(in the rows, 128 means zero)
Each named turn below is shown by a few rows before and after it. Which turns, in which order, take the first row of each later pair to the second? The first pair is answered.
faman (before => after):
[131 135 135 209 127 160 115 167  94 129 104 180 110 106 159 116 139 118
 164 132 128 134 160 133 155  95 112 126 113 130 106 131 148 133 110] => [151 140 119 176 118 133 139 168 129 131  93 188  87  93 153  86 131 114
 114 137 147 163 151 139 154 106 115 137 111 140 116 147 168 152 134]
[127 162 136 127 138 126 147 137 130 146 141 147 108 114 138  79 139 111
 110 156 152 129 121 130 153 141 132 140 131 138 129 170 123 137 113] => [129 150 116 149 129 115 130 131 122 132 128 131 141 167 136 125 172 120
 114 117 146 147 147 127 151 146 121 148  98 142 136 120 122 143  86]
[164 106 116 108 140 149 120 113 119 156 135 120 186 125 114 145 141 112
 138 102 155 142 138 125 101 141 120 131 125 104 142 141 116 150 110] => [156 112 132 103 144 164 124 117 117 163 142 124 175  99 117 128 126 108
 146 122 153 127 127 126 103 137 126 123 143  98 136 164 115 142 119]
[116 125 152 123 119 105 132 108 129 120 132 119 140 139 144 134 118 116
 140 125 108 121 127 103 134 131 143 111 131 146 129 152  97 117 151] => [123 126 145 115 116  95 135 106 140 119 128 118 139 141 140 129 120 118
 122 122 114 133 127 103 132 136 142 117 126 150 135 151 102 124 154]
Zefid (before => after):
[ 88 138 169 158 140 143 145 135  96 124 138 117 116 117 143 131 110 113
 170 145 128 118 121 113 158 112 116 147 140 151 124 135 140  89 135] => [110 113 128 134 151 127 124 100  96 113 149 102 161 141 111 154 117 132
 182 120 115 115 126 104 103 107 125 138  95 136 127 120 123 105 121]
[141 142 135 107 141 127 116 132 116 176 132 125 155 135 137 140 117 124
 119 125 127 134 145 134 148 123 167 128 102 146 131 184 101 143 124] => [139 145 141 108 139 129 120 136 117 178 131 130 149 132 137 136 117 126
 116 129 131 138 146 134 153 124 165 131 105 147 132 190 102 142 128]
[ 87 151 142 163 164 113 108 122  80 135 140 129 139 150 135 129 191  95
 159 112 180 119 115  90 162 145 125 170 146 140 119 118 169 131  96] => [100 139 122 150 170 104 100 108  83 129 146 120 159 159 118 138 194 102
 161  99 174 118 118  84 136 145 131 166 123 132 123 111 161 141  91]
gid (before => after):
[ 78 140 113 180 141 123 156 161 171 185  81 163 106 182 173 172 171  79
  90 112  86 184 112 141 222 165 176  80  98 141 188 122 185 144 129] => [ 86 128 106 172 127 116 166 165 186 175  76 159 100 181 173 172 166  87
  82 107  84 190 112 144 220 162 165  77 106 147 184 107 196 137 145]
[ 79 175 154 147 151 141 107 100 105 103 149 123 178 168 105 166 137 112
 139  88 113  98 129  94  99  83 158 131  75 106 136 115 117 149  85] => [ 60 175 185 179 123 162 123 131 104  84 138 118 141 153 134 166 130 116
 156  98 110  89 127 106 137  71 118 130 129 120 115  86 141 113 100]
[124  89 136 152 110 118 106 113  96 140 140 103 124 188 141 103  84  99
 167  96  95 128 160  98 106 146 158  97 155 176 120 144 116 122  95] => [124  86 136 155  99 115 111 115 105 132 136 102 114 185 146 103  82 102
 167  95  95 127 160 101 112 144 147  96 167 180 116 131 125 112 104]
[120 122 131 114  97 141 138 145 149 138  87 116 131 188 126 191 127 118
  94 125  99 182 126 128 137 118 159 151 118 128 107 122 114 171 142] => [110 136 141 127 110 155 131 146 132 150  96 124 137 187 130 189 133 109
 105 132 104 173 128 124 144 123 172 156 111 123 109 141 103 174 126]
gek (before => after):
[107 116 156 106 150 161 113 124 118 145 147 135 128  76 133 120  99 110
 166 162 114  95 111 126 118 106 162 101 153 116 112 164  95 104 143] => [108  94 140 132 129 120  96 123 138 135  97 117 163 171 139 194 147 116
 132  97 101 154 158 130 152 127 161 118 119 153 137  93 102 116 122]
[123 103 109 135 114 161 152 152 145 138 168 115 129  98 150 106 138 150
 134 149 125 145 145 105  86  72  72 114 150 118  70 110 129 127 122] => [124  94 103 145 106 146 143 153 153 134 151 107 143 134 154 132 156 153
 119 124 121 168 165 104 100  81  71 121 136 132  78  84 133 134 113]
[126 115 149 147  77 108 128 126 115 148 168 104 119  95 134  65 130 122
  92 139  83 199 170 110 130 172 124 168  84 158 120 106 166 117 125] => [123 116 158 136  82 120 130 127 113 149 176 108 106  69 132  49 114 122
 105 157  82 181 156 110 124 163 123 160 101 152 111 121 167 106 139]
[139  89 148  96 117 103 135 108 141  94 115 146 152 141 157 147 114 115
  86  54 102 141 162 157 144 129 131 112  91 141 147 120 116 136 133] => [150 126 142  88 138 122 152 101 114 106 157 162 139  93 149  89 107 106
  92  87 134 115 140 154 111 127 132 123  75 107 144 175 105 155 115]

Each pair is two turns apart.
[153 131 126 161 105 107 141 222 122 109  97 176 112 142 145 132 191  98
 115 154 160 160 140 180 183 120  62 175 123 158 148  98 133 151 124] => [161 133 111 165 106 108 141 213 104 102 109 171 125 146 137 133 201 105
 132 150 165 150 140 175 160 116  46 180 105 141 147  90 130 158 107]  gek then faman
[103 143 136 158 110 151 140 158 115 119 132 136 103 124 151 137 128 140
 148 140 136 123 144 139 166 110  80 133 167 129 114 106 132 100 125] => [119 112 113 129 117 148 125 133 120 106 140 121 130 119 123 150 113 158
 173 128 113 107 138 130 125  94  86 109 157 119 105  95 120  96 137]  gid then faman
[110 112 140 127 145 106 116 141 131 121 108  86 122 165 132 176 156 132
 130 102 118 150 146 136 183  91 125 137 190 222 107  74 112  77 171] => [120 193 128 176 150 127 157 151  71 128 158 110  94 140 144 103 192 118
 125 137 193 136 136 139 166 107  81 188 154 175 109 116 118 116 100]  gek then gid
[131 140  98 162 121 123  89 123 105 128 116 120 103 151 148 135 166 142
 145 109 117 152 145 113 162 145 109 141 108 151 149  87 124 146  94] => [118 115 121 148 113 138  86 130 122 123 109 116  83 122 152 138 134 147
 167 126  90 131 130 116 173 127 113 113 155 161 131  84 127 107 136]  gek then gek
[147 118 143 173 134 144 153 176 157  90 140 137 146 115 103 137 145 119
 128 160 129 161 153 136 137 108  83 121  97 124 154 159 168 125  80] => [157 114 130 160 137 134 153 168 164  91 140 137 155 118  94 136 143 120
 122 154 129 167 153 136 124 112  88 121  84 125 158 159 164 136  80]  gid then gid
[122 140 117 134 117  89 118 126 138 146 113 136 155 189 125 167 177 123
  93  89 134 182 157 112 158 155 149 156  94 159 157 114 114 156  98] => [119 153 149 110 110 148 162 146 124 134 158 147  78  60 136  77 108 127
 141 171 148 108  96 122 137 118 111 131 182 127 105 168 128 110 148]  gek then gid
[112 162 143 228 125 163 125 123  87 103 153 130 105 110 210  86 155 144
 157 142 194  85 125 120 125 141  87 151 117 139  96 145 164 120  91] => [175 116  60 129 122  90 130  74 153  85 143 110 145 131 149  89 143 167
 100 104 185 131 124 117  43 143 104 140  55 141 115 128 169 160 126]  gid then gid
[ 66 131 162 117 162 147 130 141 131 181 125 133 103 101 187 133  97 118
 100 136 122 122 101 112 157 150 174 125 148 166 123 199 115 118 160] => [ 72 132 138 147 148 120 120 140 130 170 104 122 134 170 192 173 144 125
  76  91 129 162 135 113 167 169 161 150 105 183 144 148 123 137 125]  faman then gid
[ 93 159 131 170 121 143 137 147 140 173  98 130  87 122 174  99 128 111
 102 135 165 135  94 147 180 179 121 134 182 156 123 146 137 125 158] => [134 153  77 129 114 106 151 123 167 158 101 126 100 129 145  87 133 123
  63 119 179 162  92 145 132 186 112 141 139 147 135 139 145 157 160]  gid then gek
[133 115  86 122 111  76 121 102 173 139  70 129 218 200 135 178 142 160
 120  97  93 162 161 145 128 123 139 112  55 106 125 109 105 126 112] => [ 95 170 150 155 152 153 121 120 107 175 126 163 180 109 153 113 109 129
 187 175 112  80 121 139 137 109 157 105 100  65 101 208  77 106  92]  gid then gek
[118 129 141 168 147 110 117  93 124 141 131 143 118 144 117 127 143 154
 123 171 144 143 105  99 153 138 141 112 113 139 144 117 158 156 116] => [114 117 148 166 143 108 111  95 134 138 118 138 118 146 116 138 137 158
 126 167 131 144 107 101 162 133 143 106 126 149 142 107 159 145 130]  gek then gek
[138 128 184 162 161 140  91 133 129 144 110 118 147 122 145 113 153 103
 127  87  91  53 178 134 141 133 189 106  80 166 139 160  89  83 150] => [149 125 165 159 151 120  92 129 143 134  99 110 156 147 141 123 168 107
 104  68  95  80 192 136 139 141 183 117  60 175 149 137  96  95 146]  faman then faman
[150 122 105 141 111 123 170 125 130 124 161 126 140 127  62 128 137 123
 137 119 143 134  99 168 148 112 118 135 104 143 155 120 135 138 101] => [136 134 126 162 116 137 167 134 116 133 163 136 131 124  75 124 138 114
 144 128 148 127  98 168 168 115 121 137 115 141 154 133 130 135  97]  gid then Zefid
[154 135 104 122 111 136 156 142 112  92 116 113 121 127 123 127 133 135
 132 118 147 123 119 138 103 128  91 151 119 122 124 102 150 122 111] => [155 131 101 107 120 139 150 131 113  93 126 114 131 115 112 124 123 138
 142 121 142 112 112 133  85 121 101 141 115 117 122 111 140 123 117]  faman then gid
[126 141 148 219 109 105 121 125  63 151 130 145 132 145 114 150 139 118
 192 132 100 115 131 115 156 146 101 149 133 106 114 118 151 115  93] => [166 108 100 170  80  65 145 111 110 115 114 126 128 146  90 149 127 144
 159 113  97 144 127 121 117 141  70 139 128 115 111  75 179 119 128]  gid then Zefid
[150 143 104 129 142 139 131 113 125 105 136 136 130 121 132 112 132 120
 117 134 141 121 122 124 102 124 122 136 123 124 109 136 133 136 108] => [145 117 112 120 130 131 129 118 146  97 115 126 127 129 136 133 122 127
 118 123 118 128 126 128 119 117 120 121 147 143 103 112 142 116 136]  gek then faman
[129  65 116 107 118 144 116  93 191 131 137 112 119 111  66 135  91 156
 148 145  80 111 119 120  96 102 126 101 136 141 119 155 108 155 137] => [113  82 136 133 135 166 101  93 159 144 151 119 126 112  74 141 101 148
 176 153  81  89 118 115 103 103 133 104 128 128 116 169  91 151 111]  gek then faman
[132 119 138  81 161  96 137 113 147 158 129 128 128 121 102 131 109 135
 102 122 117 141 124 130 136 149 198 110 131 139 127 163 111 140 162] => [132 135 131 106 176 120 125 102 102 159 159 129 147 124  96 129 126 137
 141 124 124 112 124 121 107 144 190 114 105 106 122 169  93 147 117]  faman then gek
[124 162 123 137 125 120 161 120 122 125 135  97 117 116 136 120 134 135
  93 124 140 118 137 128 126 136 107 148  93  95 135 142 163 146  92] => [113 161 137 158 124 136 156 125 106 124 138  93 118 117 143 130 138 137
 113 124 134 105 139 127 135 130  98 143 103  92 128 135 159 134  85]  gid then faman
[120 105 147  76 184 127  94 103 141 162 130 131 164 119  93 142  99 110
 128 141  99 116 116 126 102 121 203 102 118 118 156 193 102 134 141] => [113  98 145  93 186 131  81 101 126 158 131 122 183 140  97 168 114 114
 145 127  90 112 128 124 101 119 199  99 111 116 156 175  96 129 124]  faman then faman
[148 121 132 145 122 131 113 133  90 144 136 119 157 131 144 129 174 134
 139 122 131 137 153 118 125 124 143 157  76 123 108 130 112 140 118] => [144 132 151 134 104 136 143 152 112 142 128 129 110  88 159  92 148 129
 118 148 144 140 134 130 148 120 129 157 124 132  98 146 135 122 155]  gid then faman
[108 142 162 126 111 124 150 140 141 105 160 133 128 135 124 124 186 129
 128 111 149 157 172 120 182 100  37 149 133 163 116  68 182 154  86] => [138 140 133  75 113 117 170 124 157  98 181 133 121  93  96  82 158 137
 120 131 161 147 147 118 128  93  35 139 127 141 106  96 187 165 109]  gek then gid
[154 141 121 162 107 141 177 160 126  74 130 128 103 142 109 140 160 122
  98 155 155 170 131 130 123 145  89 176 124 135 135 103 145 130 103] => [142 115 135 156  96 145 170 166 142  68 115 121  96 138 115 157 144 128
 112 154 130 165 132 134 142 136  90 159 157 151 126  85 150 107 131]  gek then gek
[ 79 106 171 164 162 173 129 168 115 145 162 123 118 117 143 118 118 113
 174 158 133 110 126 163 139 110 153 153 162 120 111 171  93 113 118] => [120 104 135 107 139 118 170 165 181 135 139 126  92 108 130  81 107 115
  87 154 159 167 118 174 124 125 145 169 152 139 131 174 125 142 156]  faman then gek
[151 143 111 146 120 145 143 126  97  95 153 126 126 116 120 111 133 145
 144 126 135 115 120 125 100 119  80 130 126 102 115  88 135 129 106] => [150 129 120 120 110 134 154 134 128  95 136 129 103  96 121 102 107 145
 122 134 129 126 109 131 114 116  84 120 158 121 110  93 150 116 147]  gek then faman
[128 111 152 149 145 124 104 155 109 118 115 133 144 112 126 123 105 115
 141 141 130 118 132 137 130 125 147 110 154 149 124 140 132 129 145] => [130 106 143 159 142 119  93 153 106 111 111 127 155 136 127 143 121 121
 144 125 128 124 144 139 130 127 144 112 142 148 126 120 132 133 134]  faman then faman
[ 74 136 148 154 135 152 121 129 120 171 107 141 108 101 118 105 148 110
 152 138 153 127 126 138 143 129 141 125 121 127 126 144 119 113 136] => [106 104 103 101 119 114 130 109 161 149  95 125 118 106  90 108 135 130
 122 119 146 154 124 140 105 128 133 118 107 135 129 118 134 123 168]  gid then gid
[120 122 137 137 128 141 134 136 110 147 137 135 123 109 140 128 114 141
 142 143 141 109 120 124 109 128 119 122 156 128 114 115 131 112 139] => [135 132 114 123 137 113 134 124 124 157 132 141 140 132 128 124 130 134
 104 129 155 138 126 123  99 148 139 139 116 130 137 126 126 145 124]  faman then gid
[106 114 141 126 152 163  93 113  57 139 167  98 166 149 111 153 146 142
 180 113  97  59 123 120 100  94 109 108 131 101 136 118 113 105 107] => [129 159 146  71 159 133 141 122 107 169 163 136 112  93 110  64 119 112
  87 157 144  97  96 131 110 122 139 133 139 107 160 206 129 142 145]  faman then gid
